In the data rows, the value 128 means zero.
Some points, one per row:
[151 148 128 161 164 156 177 174 170 169 173 147 147 174 164 153]
[113 114 128 109 106 109  96 106 106  68 108 115 115 100 107 111]
[116 117 128 117 114 114 107 108 112 100 109 118 118  98 115 116]
[145 140 128 151 159 148 204 187 166 201 174 140 141 210 154 145]
[123 124 129 122 124 123 135 125 126 134 125 123 124 130 123 123]
[176 171 128 172 164 175 111 131 159 122 146 166 169 112 167 180]
[144 144 128 146 147 145 150 146 149 141 149 141 144 150 148 143]
[122 123 128 122 122 122 126 126 124 117 122 123 122 127 123 122]
[150 146 128 156 167 154 216 201 175 221 186 142 145 227 162 151]
[117 116 127 117 114 117 109 109 112 129 112 121 118 108 115 117]
[ 83  95 128  79  79  81  97  78  82 101  81 113 105  84  82  82]
[138 136 127 143 144 139 149 145 144 143 147 135 136 147 142 140]
[125 127 129 126 125 127 102 117 125 108 119 126 127 120 124 128]
[105 107 128 101  99 103  60  89  98  66  94 112 110  82  99 105]
[121 123 128 128 137 124 146 138 137 158 140 120 122 144 132 124]
[141 140 128 147 154 144 153 166 159 170 168 138 138 165 150 143]
[173 169 130 188 207 181 207 201 205 203 205 162 164 203 196 175]
[135 132 128 141 144 141 159 155 147 148 150 131 131 153 146 141]
[105 118 127  80  75  81  63  75  78  63  76 117 117  75  78  94]
[165 161 128 163 158 164 160 158 154 162 156 158 162 157 163 165]
[108 110 129 104 100 104  51  82  93  65  91 112 110  71 102 105]
[165 165 128 162 163 164 148 165 167 165 167 164 166 165 165 162]
[121 121 127 118 117 120 109 119 116 103 120 122 122 120 116 122]
[141 139 128 147 154 145 167 168 160 164 156 136 137 168 150 143]
[112 113 129 109 105 109  70  95 102  76  99 116 114  87 107 110]
[130 130 128 130 134 132 168 145 137 208 140 129 128 153 132 130]
[128 128 129 129 132 130 142 142 137 152 138 127 127 151 132 130]
Here are 16 more points, each followed by its number:
[123 123 128 125 130 124 153 152 144 158 144 124 124 150 130 123] 0
[122 120 128 121 119 119 117 120 120 127 119 122 121 120 120 121] 1
[136 135 128 140 145 139 158 166 151 134 155 134 136 162 143 137] 2
[158 155 126 163 158 164 173 163 163 169 161 151 154 164 163 160] 3
[139 142 128 142 141 141 121 137 140 105 137 140 141 133 140 142] 4
[159 156 128 164 164 161 151 156 163 148 162 151 155 152 164 163] 5
[118 118 127 117 117 116 104 111 111 101 108 120 119 109 115 118] 6
[149 148 127 160 169 156 199 205 178 186 190 145 147 202 164 152] 7
[113 114 129 108 106 111 130 108 103 112 104 115 115 102 107 111] 8
[130 129 129 131 135 131 168 144 136 164 141 129 129 153 133 131] 9
[107 103 129 107 106 106 129 112 108 140 111 109 105 125 103 103] 10
[118 116 127 113 110 115 103 107 111  92 110 116 118 103 115 116] 11
[137 137 129 143 148 141 184 159 148 175 148 135 136 169 146 139] 12
[155 155 127 161 166 163 150 164 166 148 165 150 152 157 166 160] 13
[116 117 128 115 116 115 140 130 120 132 126 119 118 131 115 115] 14
[145 145 128 154 164 151 175 174 161 178 169 143 144 174 157 147] 15
Which three of these numbered points are nearest to each point below by angle, seen from the average point of the first points? Their numbers follow each, nearest first.
[142 141 129 147 154 145  95 128 161  94 143 138 139  94 151 140] > 4 5 11
[133 133 127 136 138 135 137 141 135 142 141 133 131 144 137 134] > 15 7 12
[164 160 127 177 193 171 198 201 206 204 203 155 159 197 185 168] > 15 7 3
[168 167 128 165 166 168 179 178 170 192 170 160 163 178 168 168] > 3 15 13
[122 123 128 124 120 123 132 127 120 120 120 122 122 126 122 121] > 8 1 6
[121 120 128 118 119 119 110 117 120  94 120 122 121 112 120 120] > 11 6 1
[120 121 127 117 121 119 129 118 122 121 117 123 122 123 122 120] > 8 1 6
[156 152 127 168 180 162 189 199 192 183 204 150 152 197 172 158] > 7 15 3
[125 124 129 134 135 130 149 143 139 139 141 125 123 145 136 124] > 0 9 12
[146 144 128 154 163 151 161 194 171  96 180 141 144 178 157 148] > 2 13 7
[140 138 127 144 149 141 224 175 155 202 163 137 137 191 148 139] > 12 9 7
[113 113 130 109 106 112 124 111 109 117 106 116 115 118 107 112] > 8 1 10
[135 135 128 141 137 139 151 147 143 153 143 133 135 143 141 138] > 15 12 7
[127 127 128 134 144 134 141 146 149 140 148 127 126 147 144 129] > 2 7 15
[117 116 127 112 112 113 134 117 113 155 118 116 117 140 113 115] > 10 14 1
[173 169 128 159 147 165 107 106 135  93 122 163 166 104 152 169] > 4 5 13
[131 131 128 133 137 131 144 139 140 131 134 129 130 140 135 131] > 2 12 7
[136 135 127 140 144 136 176 163 148 182 154 134 133 176 141 136] > 12 7 15
[132 129 128 140 141 141 125 133 140 121 138 127 128 131 144 132] > 4 13 5
[154 151 128 162 169 160 159 168 169 147 170 148 150 168 164 155] > 13 5 3
[149 147 128 158 160 153 150 157 159 140 152 145 145 152 162 152] > 13 5 3
[117 119 130 118 119 116 152 144 121 144 122 120 121 137 116 117] > 14 10 8
[160 158 129 166 162 163 150 150 161 151 155 153 156 152 161 161] > 5 13 3
[130 127 127 143 147 133 135 144 144 129 144 127 128 138 142 132] > 2 13 5
[126 125 128 126 128 124 147 133 129 129 130 125 126 137 128 125] > 14 10 8
[133 130 126 130 131 130 137 132 129 167 128 130 128 125 130 132] > 9 0 10
[126 126 128 132 144 127 150 149 143 139 151 125 126 149 133 126] > 0 2 7
[128 128 128 128 134 128 140 133 133 131 131 127 129 133 129 127] > 14 8 10
[130 130 129 133 132 130 132 137 133 152 134 129 129 132 133 132] > 0 9 12
[164 164 127 161 154 161 157 156 157 147 156 162 162 158 157 163] > 5 13 3
[124 123 129 123 125 122 134 128 125 146 127 123 123 131 124 123] > 10 14 1
[161 160 130 164 160 164 154 154 156 154 153 156 158 154 162 163] > 5 13 3
[115 115 126 112 110 113 107 106 106 129 101 117 116 104 111 113] > 1 8 6
[123 121 128 123 123 122 132 125 124 129 124 124 123 130 124 123] > 8 10 1
[127 127 127 128 130 127 134 135 132 129 132 127 127 129 129 126] > 8 14 1
[139 139 129 136 138 140 108 127 133 114 133 140 140 120 139 141] > 4 11 6
[141 140 127 141 144 142 146 149 147 147 146 138 138 150 143 141] > 3 15 7
[157 154 127 157 152 162 155 146 149 167 148 154 154 159 155 160] > 3 5 13
[142 142 128 145 148 144 151 151 147 154 150 140 140 149 146 144] > 3 15 7
